In the rows, zero is written as 128.
Each path below is one point turned by a fixed rotation once a step. After each direction that follows a path, write how fast that rotation turns it, in deg/step (0 if it stays still).
Each turn is a multiple of 5 degrees from 10 to 175, or 0.
Each row of a path follows its step; steps can be skipped.
path 1
step 4: [126 111 131 132 129 120 123 132 118 129 123 141 128 121 131 128 140 122
 115 141 120 129 129 135 134 130 142 125 119 124 118 126 129 133 131 126
 131 123 128 148 130 114 119 119 147 136 138]
step 6: [138 126 110 118 124 131 134 132 121 138 124 139 122 134 132 114 126 144
 140 137 119 130 121 117 132 135 126 114 128 135 136 132 118 125 131 121
 138 122 131 122 141 111 124 119 135 130 134]
step 9: [144 123 116 126 126 127 113 134 137 122 131 127 144 136 121 124 140 124
 126 123 128 120 120 148 146 128 115 141 121 132 140 119 129 131 125 127
 122 136 130 116 123 123 125 127 135 119 131]
step 12: [136 126 129 120 125 138 111 124 134 150 129 137 111 125 115 125 131 117
 125 127 128 125 116 123 138 114 131 126 119 119 121 121 126 125 139 117
 131 127 123 145 129 135 126 132 117 127 124]
step 14: [125 140 124 137 119 133 132 131 115 143 137 125 114 134 119 103 121 117
 116 120 127 123 129 131 127 119 119 115 129 125 136 137 123 125 120 128
 122 137 131 119 124 126 129 118 119 128 131]
step 18: [122 127 128 120 131 139 136 140 133 118 126 127 126 117 138 136 124 108
 124 128 122 119 140 141 137 132 129 127 122 129 129 120 135 129 121 112
 145 129 141 135 135 124 127 109 132 132 120]
step 21: [130 116 152 127 136 130 127 141 116 125 136 128 127 132 117 134 142 133
 123 126 131 126 132 121 121 133 139 133 124 129 133 114 113 125 130 116
 121 138 127 125 146 126 128 133 125 141 139]
step 22: [141 129 126 120 123 119 141 128 117 130 134 134 128 144 112 144 136 132
 137 131 119 124 134 136 120 130 116 116 135 130 142 129 113 129 126 130
 119 137 139 130 137 118 130 123 138 126 136]
[130 131 129 129 125 124 132 131 130 125 129 126 132 128 125 129 128 129
 127 125 126 128 124 129 126 125 130 129 123 123 125 128 126 127 131 131
 128 128 129 129 129 128 126 127 132 129 132] -> 60
[126 128 128 128 130 125 129 127 129 129 128 132 126 129 128 131 128 131
 133 130 131 127 121 131 126 130 130 129 127 127 133 121 128 128 127 123
 126 129 128 125 128 127 131 127 131 127 129] -> 25
[129 126 130 125 128 126 124 127 128 132 129 127 129 126 126 131 132 127
 126 132 135 128 127 128 131 130 131 127 125 128 123 129 128 127 129 132
 129 128 124 126 124 129 130 129 130 128 129] -> 90
[128 127 128 131 126 128 129 124 125 127 134 130 133 129 129 127 122 129
 128 127 131 124 129 129 132 132 128 129 131 126 128 127 126 130 130 128
 131 128 126 128 127 129 126 121 126 127 128] -> 80
path 2
step 3: [131 125 141 124 126 118 140 126 132 125 136 120 132 135 118 133 134 117
 128 126 129 128 126 115 155 119 115 134 131 116 123 121 133 122 127 120
 120 114 133 133 111 122 134 127 116 135 119]
step 4: [114 119 125 123 122 130 140 117 124 123 149 120 139 117 134 129 121 123
 129 132 116 121 123 118 139 119 134 111 135 136 125 114 133 125 137 127
 119 122 119 131 131 117 115 134 122 120 130]
step 6: [116 125 125 124 124 121 131 116 112 122 126 119 126 128 119 130 120 115
 129 128 126 130 133 123 136 133 121 126 113 129 129 124 126 121 128 118
 143 122 142 129 112 121 131 115 109 133 149]
step 7: [128 134 131 115 119 113 149 125 126 132 139 122 134 139 128 136 131 117
 131 119 123 125 117 123 127 118 134 135 138 118 127 119 125 117 126 139
 117 119 142 127 122 126 119 130 107 126 130]
step 8: [117 133 130 131 128 125 140 122 128 119 142 123 133 130 130 136 137 119
 127 135 121 144 121 115 129 127 136 126 124 129 125 121 143 124 152 110
 124 123 123 138 120 118 115 126 131 118 120]
step 12: [124 147 137 135 121 138 138 128 128 129 138 133 125 125 135 134 130 118
 136 135 112 131 121 123 119 120 131 119 126 122 122 110 146 123 134 118
 130 124 131 121 124 127 105 142 120 130 130]
step 15: [131 137 135 127 127 121 146 126 127 118 149 126 141 123 121 130 133 128
 127 117 124 122 128 126 148 126 124 127 118 123 129 126 131 120 139 127
 126 113 139 116 124 136 113 133 127 141 114]
step 16: [114 124 139 132 123 124 127 120 125 128 137 118 125 123 128 126 126 117
 131 141 108 125 130 120 145 125 124 116 129 114 118 114 142 136 130 113
 131 127 126 122 118 119 128 144 121 123 127]
[129 131 125 128 122 126 129 132 125 129 124 129 126 129 128 132 130 127
 131 127 125 129 126 127 124 129 130 126 128 127 132 124 129 130 127 128
 132 130 133 128 126 129 129 129 128 127 132] -> 65
[130 129 130 128 127 126 126 129 125 132 130 126 129 127 128 124 126 125
 128 130 131 126 127 127 128 127 124 131 131 126 124 125 123 133 129 127
 133 125 127 134 128 129 126 130 128 129 130] -> 110
[124 126 125 127 131 131 128 130 129 130 124 129 130 124 128 124 126 128
 124 129 125 134 126 124 126 130 129 127 129 130 123 130 129 126 126 126
 128 130 128 129 129 129 128 131 131 130 131] -> 90
[130 125 128 131 124 128 128 130 128 130 130 127 127 129 125 128 129 126
 128 129 125 130 131 131 126 128 129 129 128 134 128 126 132 131 127 123
 129 132 122 129 132 130 126 129 124 126 126] -> 90
[130 131 127 127 130 128 127 123 131 129 128 130 126 128 125 132 131 126
 132 130 128 129 122 125 130 125 129 125 131 127 124 127 130 131 126 127
 124 128 125 129 129 125 127 130 131 126 129] -> 85
[131 127 131 133 130 127 129 130 125 126 128 126 128 129 124 130 132 126
 127 129 127 132 127 126 133 132 127 131 130 128 128 129 131 126 131 128
 130 127 128 128 129 130 131 124 134 128 129] -> 145
path 3
step 0: [136 138 131 127 135 140 134 132 126 119 124 140 123 136 126 114 123 126
 131 126 106 131 122 125 137 136 142 115 144 126 137 123 119 135 125 129
 122 137 126 132 119 125 140 124 122 144 112]
step 3: [129 122 129 116 126 120 127 126 131 122 145 140 117 127 120 120 125 126
 110 128 125 110 129 123 122 124 148 140 129 136 132 120 127 122 117 119
 116 144 117 128 121 136 129 127 116 128 136]
step 4: [127 121 109 138 129 128 104 123 126 127 132 130 118 115 129 125 132 114
 122 145 115 118 125 132 119 119 139 147 126 129 125 136 132 117 124 123
 133 130 124 125 114 133 137 131 129 122 136]
step 8: [125 141 123 118 134 125 131 124 123 129 147 112 120 127 135 130 100 121
 132 121 123 126 120 130 144 132 122 118 134 117 123 123 117 124 124 122
 131 138 128 135 136 129 137 129 126 137 115]
step 9: [138 139 125 120 142 142 122 128 125 125 122 120 139 132 125 125 109 121
 121 128 115 122 118 135 128 132 127 122 131 113 139 140 136 133 110 125
 129 132 142 136 127 134 124 129 129 141 115]
step 15: [124 122 108 132 125 125 120 129 120 135 135 125 108 104 121 128 129 128
 125 126 138 130 123 120 117 118 135 125 131 131 119 123 135 121 126 112
 131 133 136 137 129 144 140 139 122 134 129]
step 17: [119 133 129 124 146 126 129 134 132 124 135 108 119 132 118 123 126 108
 127 136 125 125 121 124 129 125 120 125 130 134 117 147 118 126 131 113
 136 134 137 136 117 140 132 135 125 144 121]
step 23: [140 110 114 131 128 137 119 129 134 129 123 137 117 126 125 129 124 130
 139 129 112 126 126 124 104 141 128 130 133 133 140 113 140 128 142 115
 122 134 128 127 127 141 130 123 122 134 130]
[130 123 131 128 123 130 126 129 127 127 129 127 126 129 125 124 127 126
 130 128 127 125 130 127 125 123 131 127 128 129 128 123 131 126 129 125
 128 124 125 128 127 127 127 132 128 123 126] -> 35
[124 128 129 128 126 127 121 125 125 131 129 125 132 126 125 127 131 129
 128 126 124 129 127 131 132 127 129 127 126 127 127 124 130 131 132 131
 130 126 127 128 130 130 130 127 128 130 132] -> 130
[129 127 132 134 130 126 131 133 125 131 129 127 127 130 130 132 126 128
 129 126 125 130 128 126 135 127 127 128 129 130 125 125 131 130 128 131
 124 130 129 126 127 128 128 129 127 126 127] -> 60
[134 130 128 125 130 129 130 130 124 130 129 128 128 124 121 125 130 125
 128 128 128 126 127 129 126 131 127 129 124 127 127 130 130 130 132 129
 125 132 129 128 125 131 124 126 126 128 127] -> 130
[132 126 134 126 125 132 127 130 126 132 130 126 129 128 127 127 128 130
 130 131 127 129 127 125 132 132 127 128 128 125 134 129 124 127 124 127
 128 125 130 131 129 126 128 127 130 130 128] -> 35
path 4
step 2: [124 120 133 119 117 128 132 120 131 133 108 129 113 125 121 136 126 128
 134 143 124 129 129 116 139 131 117 123 125 135 134 130 124 133 124 132
 125 128 133 123 111 116 134 146 132 117 129]
step 5: [124 139 132 144 120 132 134 130 131 126 141 121 122 120 125 133 127 120
 124 135 115 121 132 134 123 107 126 129 129 120 138 125 127 129 135 124
 133 128 146 115 133 137 138 141 118 134 133]
step 6: [115 131 135 121 131 120 109 125 128 118 136 123 136 122 134 133 153 134
 132 123 134 125 122 131 136 124 125 124 134 125 127 121 135 120 122 134
 134 134 126 134 110 117 126 128 123 127 112]
step 8: [117 126 114 120 126 138 124 121 131 141 126 133 122 132 129 122 143 117
 109 128 130 136 128 113 135 133 127 128 129 135 130 116 132 141 132 128
 125 137 126 123 136 132 137 139 129 132 110]
step 12: [115 126 137 145 121 131 115 110 122 130 128 119 135 130 123 141 126 112
 134 125 128 126 148 131 130 130 136 134 119 133 132 129 128 124 120 139
 132 132 139 124 125 121 129 126 141 123 122]
step 13: [119 130 119 132 131 117 119 132 125 138 119 132 120 117 126 129 132 135
 126 141 130 140 118 117 139 131 133 128 132 148 125 116 131 125 133 114
 139 125 138 135 124 127 137 124 118 138 130]
step 17: [128 135 139 120 123 115 123 115 118 134 131 125 140 124 130 130 129 127
 121 132 136 115 136 135 134 118 118 119 118 132 134 133 135 146 130 119
 139 129 138 129 123 132 141 138 139 123 122]
step 22: [130 125 137 129 115 112 135 117 131 129 122 118 130 123 120 120 123 130
 145 124 119 121 127 125 145 123 129 138 124 130 124 123 146 128 129 129
 131 113 136 121 114 132 126 142 128 132 126]
[130 126 134 128 124 124 125 128 129 128 127 129 128 125 131 127 130 128
 132 124 124 127 130 128 129 125 131 122 125 130 132 128 129 125 125 127
 127 129 128 128 128 127 126 129 129 126 125] -> 70
[129 129 126 128 125 125 127 130 123 128 128 131 127 125 124 130 129 129
 124 133 125 133 130 129 126 127 127 127 127 127 129 128 128 125 127 131
 133 128 127 123 128 123 127 128 128 127 127] -> 100
[129 128 130 128 129 124 132 128 131 128 122 127 127 125 126 125 131 130
 132 131 127 129 125 128 127 131 125 126 127 126 124 123 125 128 128 130
 125 128 131 131 128 125 128 128 128 131 128] -> 160
[127 127 126 124 130 122 127 129 131 128 129 129 127 129 125 126 129 128
 130 129 131 130 130 126 136 124 125 130 127 129 129 126 130 129 127 126
 128 129 123 127 125 127 125 128 126 128 134] -> 160
[129 129 128 121 128 127 122 128 131 127 127 129 126 127 130 128 122 128
 128 129 134 128 131 130 125 131 126 125 129 130 127 128 127 127 131 130
 128 131 131 128 126 128 130 130 125 128 126] -> 170
path 5
step 8: [132 133 127 139 117 127 128 131 107 141 118 129 132 129 119 116 135 106
 136 122 117 119 125 137 112 119 140 122 130 119 126 132 133 128 120 114
 121 135 128 136 125 126 126 129 119 141 133]
step 11: [128 116 141 135 128 134 128 121 143 143 118 122 132 116 125 131 146 143
 128 123 109 124 130 121 127 133 138 116 133 135 117 133 125 117 113 120
 118 128 131 118 132 120 130 129 124 135 127]
step 14: [120 101 126 129 121 111 127 118 125 119 121 111 128 127 142 117 139 128
 120 133 124 130 127 132 133 131 124 131 122 134 126 143 126 143 128 136
 123 119 126 134 130 120 139 130 137 140 124]
step 15: [136 120 117 121 120 125 124 127 141 115 125 140 140 127 133 140 122 120
 130 133 144 123 147 124 130 120 120 130 125 137 128 128 118 127 123 146
 124 144 133 127 117 129 136 142 138 134 123]
step 17: [127 109 129 126 127 117 126 127 113 122 125 128 120 124 126 146 120 130
 136 113 119 122 126 132 133 137 128 123 111 111 124 118 132 143 127 122
 136 135 114 124 116 130 119 134 130 134 120]
step 19: [140 129 133 126 134 120 144 125 119 141 115 115 131 124 123 111 138 135
 133 137 131 127 135 136 120 139 128 124 122 132 127 124 135 121 140 125
 126 137 118 146 122 108 128 137 122 134 131]
step 22: [132 128 144 124 145 118 116 132 132 137 124 115 134 123 127 125 129 151
 129 128 125 129 116 116 129 127 115 120 126 127 124 123 143 135 130 116
 120 121 123 121 134 131 128 130 145 138 117]
step 23: [122 125 127 120 127 124 131 127 131 123 135 134 138 112 142 137 124 126
 115 125 147 132 115 111 152 129 124 128 133 137 125 136 136 118 140 120
 126 120 125 116 121 117 130 133 123 124 129]
[133 129 127 125 127 125 127 129 130 127 125 123 130 128 129 128 135 128
 125 128 127 129 127 126 131 131 126 131 128 129 133 127 128 126 124 127
 127 129 129 128 125 130 126 130 132 125 131] -> 90
[125 131 129 128 130 128 133 129 132 128 127 130 128 127 124 132 128 123
 127 127 132 128 132 124 129 127 127 129 131 130 131 124 128 130 127 129
 130 126 124 131 126 130 131 123 129 129 130] -> 130
[131 127 124 129 130 123 127 131 126 133 126 129 128 123 129 128 125 124
 128 128 126 129 131 130 127 130 128 130 127 123 127 127 127 129 126 132
 134 131 130 131 126 129 126 127 125 127 128] -> 35
[127 126 126 132 128 130 129 126 128 123 123 127 130 130 127 129 127 125
 129 131 123 129 131 125 130 131 131 126 130 130 125 128 129 130 126 127
 127 129 135 129 131 129 131 127 128 125 127] -> 20
[127 132 128 125 126 129 128 132 131 130 127 131 128 128 127 128 130 128
 126 129 128 132 126 134 129 130 127 129 128 126 126 129 130 130 124 125
 122 131 128 130 130 127 134 128 123 128 129] -> 135
[125 130 126 125 123 127 132 121 129 130 132 129 129 127 130 130 125 127
 129 128 130 128 127 127 133 131 129 129 128 127 127 128 128 132 123 128
 129 127 129 126 127 129 127 132 129 127 126] -> 130
path 6
step 2: [129 135 136 123 137 127 127 112 132 114 133 138 126 120 120 145 132 133
 139 120 128 119 129 129 122 119 138 121 127 125 132 137 128 120 131 119
 130 120 130 143 117 145 124 114 138 117 116]
step 6: [123 134 134 123 120 134 119 115 128 135 126 132 143 131 135 126 144 123
 116 123 132 133 132 118 140 112 146 124 129 130 121 135 138 129 133 142
 125 136 121 130 134 115 125 117 137 113 131]
step 7: [129 134 129 133 136 123 121 132 134 121 128 144 145 129 130 119 119 130
 109 120 131 117 125 124 130 137 126 135 116 115 135 141 126 134 125 124
 120 127 148 133 134 138 134 121 123 119 142]
step 10: [136 123 135 132 120 133 126 128 116 141 124 140 136 139 126 120 119 128
 123 128 134 125 129 135 120 118 125 118 130 134 135 147 133 135 126 126
 137 128 151 119 131 148 120 119 125 118 128]
step 12: [120 129 130 126 116 138 107 134 131 123 141 136 132 135 121 140 137 127
 137 115 138 137 122 113 139 123 139 115 133 118 127 140 137 128 119 124
 126 142 127 126 124 130 128 118 130 121 130]
step 13: [126 140 135 137 110 121 116 125 127 136 134 141 135 120 143 133 120 121
 118 128 128 116 121 118 127 125 124 142 128 130 132 138 126 140 128 122
 129 131 148 132 136 131 115 136 118 134 128]
step 16: [133 122 138 127 113 127 114 121 115 147 124 120 133 144 143 122 119 129
 114 110 131 123 125 130 125 122 127 141 119 128 119 133 140 127 130 130
 135 138 138 129 121 132 133 128 124 121 130]
step 21: [130 123 123 134 113 131 134 136 130 116 129 125 129 120 127 133 134 114
 136 115 147 125 135 119 130 119 114 134 118 132 127 136 137 116 129 125
 147 137 123 142 122 121 116 130 133 134 126]
[127 122 129 128 125 129 130 129 126 129 125 127 129 131 129 121 127 128
 129 128 130 128 129 130 127 125 129 126 126 127 130 126 132 128 126 129
 131 122 124 128 131 129 124 130 131 131 129] -> 70
[126 130 130 130 128 129 127 127 126 127 129 128 125 131 125 127 124 131
 126 127 129 133 126 130 132 131 130 128 124 122 126 127 129 130 128 127
 129 132 128 129 125 129 130 131 130 133 131] -> 90
[125 129 124 132 127 131 128 128 126 125 130 129 130 129 125 128 129 126
 128 125 129 126 132 128 127 129 126 132 130 129 126 128 129 126 129 127
 132 131 130 125 134 132 127 129 128 127 134] -> 125
[124 126 126 130 128 132 126 127 129 123 129 129 135 133 129 125 128 129
 128 126 125 127 128 128 130 125 127 130 129 128 127 126 126 129 127 126
 125 129 128 132 124 128 128 130 128 127 122] -> 70
